One turning vector, and how many ticks it has turned:
The counts run from 0 to 550.
95  113  110  114  116  106  104  104  105  116  108  86  93  115  136  94  122  123  92  118  98  116  102  128  81  108  106  122  105  97  99  83  100  115  84  107  102  106  108  106  109  116  107  107  66  116  125  128  80  87  108  109  106  76  103  103  100  66  98  109  106  100  88
226
84  106  117  85  129  81  103  105  82  79  98  104  91  93  116  119  115  98  101  106  113  115  114  73  83  104  102  92  115  117  119  116  92  122  89  107  90  85  124  118  129  103  78  112  106  105  105  103  84  80  80  91  102  77  93  77  94  112  107  124  93  92  94
46
93  95  101  81  135  119  112  104  99  77  87  102  97  91  123  93  116  99  90  95  85  126  90  84  94  105  87  95  108  121  98  123  114  104  86  88  73  116  118  94  100  105  86  98  93  111  116  111  72  116  92  89  96  84  86  107  93  90  105  130  99  86  97
16
100  100  103  92  101  144  116  105  94  99  101  79  108  96  135  84  127  123  83  103  84  108  90  107  101  114  90  112  102  91  96  94  108  103  81  106  90  123  109  102  95  117  94  95  66  123  115  126  63  116  97  105  89  87  106  92  112  84  84  116  100  93  100
218
104  90  117  116  112  100  96  115  108  52  87  84  94  82  110  118  112  116  83  103  117  115  90  115  111  101  85  116  101  107  102  92  80  107  110  119  86  74  91  91  106  110  93  91  120  92  87  115  80  110  76  92  98  72  97  89  102  107  99  105  101  81  88
80
103  90  94  90  94  128  108  103  97  96  110  123  92  104  111  85  83  104  91  140  80  103  81  102  124  107  93  109  99  73  96  84  109  115  106  94  95  109  97  108  100  81  145  94  82  113  107  109  85  111  104  111  92  120  97  99  71  82  89  102  109  107  104
528
108  88  76  109  104  93  140  115  85  103  107  113  85  101  90  82  95  118  112  93  89  87  81  104  110  99  88  92  108  101  91  108  96  100  119  108  91  91  96  121  98  87  131  78  83  106  103  93  97  103  100  116  95  122  80  96  77  103  102  110  86  121  69
165
84  80  91  77  97  121  117  91  74  100  87  100  94  97  125  91  96  89  89  106  77  104  98  73  107  101  87  77  137  92  73  124  124  107  77  92  93  98  128  111  117  94  101  96  78  110  105  118  76  115  88  106  86  97  113  95  100  97  101  112  86  102  86
20
82  83  102  118  81  99  101  119  92  118  97  105  98  120  116  77  110  125  96  122  86  98  78  137  98  115  111  98  92  89  115  87  98  110  101  106  115  91  80  99  111  104  127  120  72  106  110  110  93  92  87  92  98  87  99  83  67  103  107  89  84  106  114
494
80  107  86  100  116  104  105  114  103  105  86  118  97  101  117  74  102  107  74  120  74  116  74  117  98  97  98  96  80  93  90  84  112  106  96  99  95  111  89  96  77  117  128  112  84  119  125  113  76  97  109  93  93  102  85  108  76  83  91  100  97  97  121
524
93  102  99  125  111  93  94  112  101  80  82  80  92  71  102  111  128  114  94  118  115  102  118  140  92  97  97  108  117  97  102  100  84  118  115  121  106  76  107  107  111  98  76  94  101  112  93  123  81  92  80  126  105  77  91  101  99  92  105  101  97  93  102
73
89  70  91  83  83  107  94  98  93  75  99  121  91  86  100  88  73  92  89  137  76  93  88  105  122  109  89  70  104  95  91  109  113  111  100  104  108  71  109  94  119  70  126  99  89  106  109  96  97  106  87  99  92  100  115  114  80  108  111  88  79  99  110
332
104  103  101  101  89  111  120  100  67  82  105  87  90  74  97  112  117  111  77  115  107  99  107  95  115  106  95  98  103  78  90  87  83  111  104  131  97  79  107  121  95  112  108  77  96  124  84  112  77  91  101  131  90  104  98  87  128  120  84  103  97  104  96
412
90  90  116  77  113  109  121  96  102  92  82  99  98  97  94  81  121  93  101  101  102  109  84  94  102  98  73  111  123  89  91  97  90  105  115  93  87  94  110  108  110  86  90  72  123  81  77  120  80  126  79  96  99  119  107  85  64  103  99  109  105  80  89
281
126  93  86  81  110  125  133  92  87  90  126  115  89  78  92  78  90  112  102  108  92  82  74  91  119  101  82  113  93  99  114  94  94  102  109  112  91  91  101  116  80  95  125  91  78  119  111  95  83  118  96  107  92  124  98  108  101  113  98  117  96  105  86
172
104  93  74  115  109  107  102  113  110  96  106  105  98  100  118  81  113  115  112  111  91  99  101  113  73  109  104  103  124  111  124  108  110  124  115  96  106  117  106  100  108  89  111  131  72  130  112  123  88  103  78  86  98  97  94  95  69  79  107  102  88  110  88
538
101  94  73  92  98  101  115  101  77  74  98  113  78  67  88  104  86  92  97  121  82  99  103  97  110  100  90  71  111  103  77  117  104  108  115  115  98  83  123  112  97  76  118  71  94  123  97  97  93  101  101  127  91  111  83  119  102  99  99  104  87  107  83
368
73  76  94  109  125  91  104  127  99  90  68  113  93  101  96  104  112  103  82  114  85  110  75  108  107  78  92  90  101  96  94  116  101  105  98  85  84  87  75  96  101  109  100  122  110  92  105  104  71  104  77  81  107  81  80  85  63  113  111  106  101  99  109
320
102  85  79  121  91  105  109  129  89  58  76  97  90  87  103  109  90  113  84  102  97  110  91  95  110  100  96  76  126  112  92  114  102  109  109  93  85  104  102  88  109  89  109  104  105  102  93  117  78  117  66  85  81  90  78  80  86  118  97  94  91  106  87
348
97  105  102  79  116  87  142  95  85  104  128  115  86  97  90  77  122  99  111  102  96  113  96  72  61  116  90  112  100  110  109  104  99  104  106  115  88  102  121  120  96  94  118  81  88  122  106  99  98  89  107  105  99  105  87  107  89  102  97  129  95  104  75
207
105  91  109  84  97  109  119  114  81  100  96  113  90  103  96  88  77  117  109  91  97  89  69  117  128  99  92  88  89  107  92  116  99  89  113  105  96  76  96  115  121  70  103  65  98  77  103  89  97  111  89  107  98  123  93  89  76  117  110  108  72  106  87
128
91  101  110  124  102  85  105  130  93  79  93  91  94  96  94  99  117  113  88  110  110  111  85  135  99  83  111  111  78  115  113  101  80  100  110  103  92  80  77  92  111  106  99  108  111  87  103  118  74  91  75  87  100  71  83  86  90  125  110  101  92  104  95
117
80  103  109  73  105  105  121  109  79  121  118  123  93  110  98  74  111  87  90  127  82  111  75  88  91  87  105  110  82  93  110  104  101  101  95  89  88  100  96  108  103  95  126  107  90  104  112  103  73  88  102  91  96  113  84  91  72  117  97  112  109  115  112
519
123  114  86  84  97  129  103  98  76  69  114  107  92  63  110  112  82  107  85  126  106  89  111  91  128  104  98  84  109  100  108  108  99  121  103  112  94  91  123  108  99  88  103  94  87  123  99  106  76  100  90  119  86  117  102  100  126  117  98  99  92  102  97
375
107  97  119  90  100  78  130  92  103  110  118  104  90  105  94  66  101  108  106  108  115  79  78  112  105  101  82  120  100  90  111  77  84  112  116  116  112  64  101  114  103  104  121  98  91  96  105  108  96  105  91  93  108  112  128  94  86  118  112  93  78  84  80
470
76  79  122  101  93  113  95  95  116  92  85  85  100  115  123  86  114  115  87  112  80  117  92  121  92  127  81  105  112  92  77  77  107  103  94  116  99  102  106  96  121  90  116  79  90  98  93  117  98  120  99  106  95  76  115  98  72  75  94  100  96  82  103
261
97  83  86  113  109  89  127  105  109  76  108  107  87  102  100  88  112  95  87  121  96  113  90  83  89  101  90  108  126  89  102  85  96  117  101  95  88  104  96  92  89  115  142  126  98  126  100  123  80  106  85  79  97  83  93  90  78  107  98  107  113  97  71
544
100  116  97  89  81  100  124  110  76  83  117  121  95  73  71  80  103  96  87  133  97  104  86  112  101  95  100  98  67  100  109  95  79  100  120  117  98  79  95  104  93  83  131  86  110  111  98  103  93  91  98  103  89  112  92  112  97  135  95  94  95  100  110
142
103  93  91  95  99  86  131  89  71  97  110  88  91  74  90  88  114  104  95  103  94  85  108  102  93  98  87  88  117  99  88  107  96  106  97  130  103  68  127  119  102  102  98  81  78  124  101  106  92  99  99  126  91  92  113  116  130  105  108  109  74  98  75
405
107  81  77  116  117  90  128  109  96  84  106  115  89  96  95  91  95  119  92  97  90  90  66  117  112  105  86  91  90  97  96  97  98  106  108  126  92  87  83  107  69  120  140  105  77  123  119  93  100  106  102  98  96  97  83  99  86  108  102  111  81  105  93
167
113  94  73  105  123  110  96  105  104  58  93  104  90  62  110  110  96  110  83  123  87  106  93  119  114  99  87  93  92  115  96  104  107  108  108  118  91  93  106  90  88  100  101  94  85  133  117  103  77  108  97  110  98  82  85  132  115  88  103  113  92  93  98
371
99  137  83  96  92  104  123  117  61  112  112  110  92  95  110  79  108  105  88  113  102  109  106  102  86  101  117  95  90  100  101  99  98  109  101  100  99  118  111  118  94  104  122  91  77  110  113  125  75  81  108  110  84  125  79  96  102  109  77  97  97  115  94
185
93  70  83  121  106  102  95  114  105  81  95  109  87  107  127  106  102  116  109  121  83  107  101  104  87  115  102  90  132  112  107  110  118  121  92  96  98  105  106  102  120  84  118  127  70  124  111  114  95  100  84  90  101  84  95  98  70  82  112  103  93  113  81
0
100  85  125  121  101  78  113  108  90  100  111  82  86  111  114  115  107  129  99  103  107  94  89  121  108  102  97  121  105  93  96  90  83  101  91  123  95  68  88  122  113  116  108  93  84  100  106  106  96  89  95  112  108  72  106  85  104  97  114  114  88  110  70
428
106  109  79  129  93  98  121  120  71  86  94  84  85  90  117  107  105  113  91  110  106  98  110  110  108  81  111  91  127  99  89  119  95  107  92  97  95  87  111  113  111  100  104  100  88  111  109  124  68  97  84  116  92  81  96  87  123  105  101  97  92  116  65
384
81  80  111  101  107  100  88  98  92  87  80  91  98  86  122  109  114  113  98  109  95  105  105  129  91  115  91  82  112  110  94  114  111  110  95  126  115  74  112  101  126  91  73  88  80  113  107  105  102  96  91  118  102  69  113  104  100  88  119  105  68  91  114
66
114  93  97  92  111  116  113  111  89  77  98  110  89  95  116  102  69  97  87  117  101  95  78  92  135  77  96  102  109  98  94  106  105  105  85  80  78  81  102  98  110  89  121  102  99  91  114  116  64  119  75  97  94  98  105  98  106  117  113  99  97  111  63
354
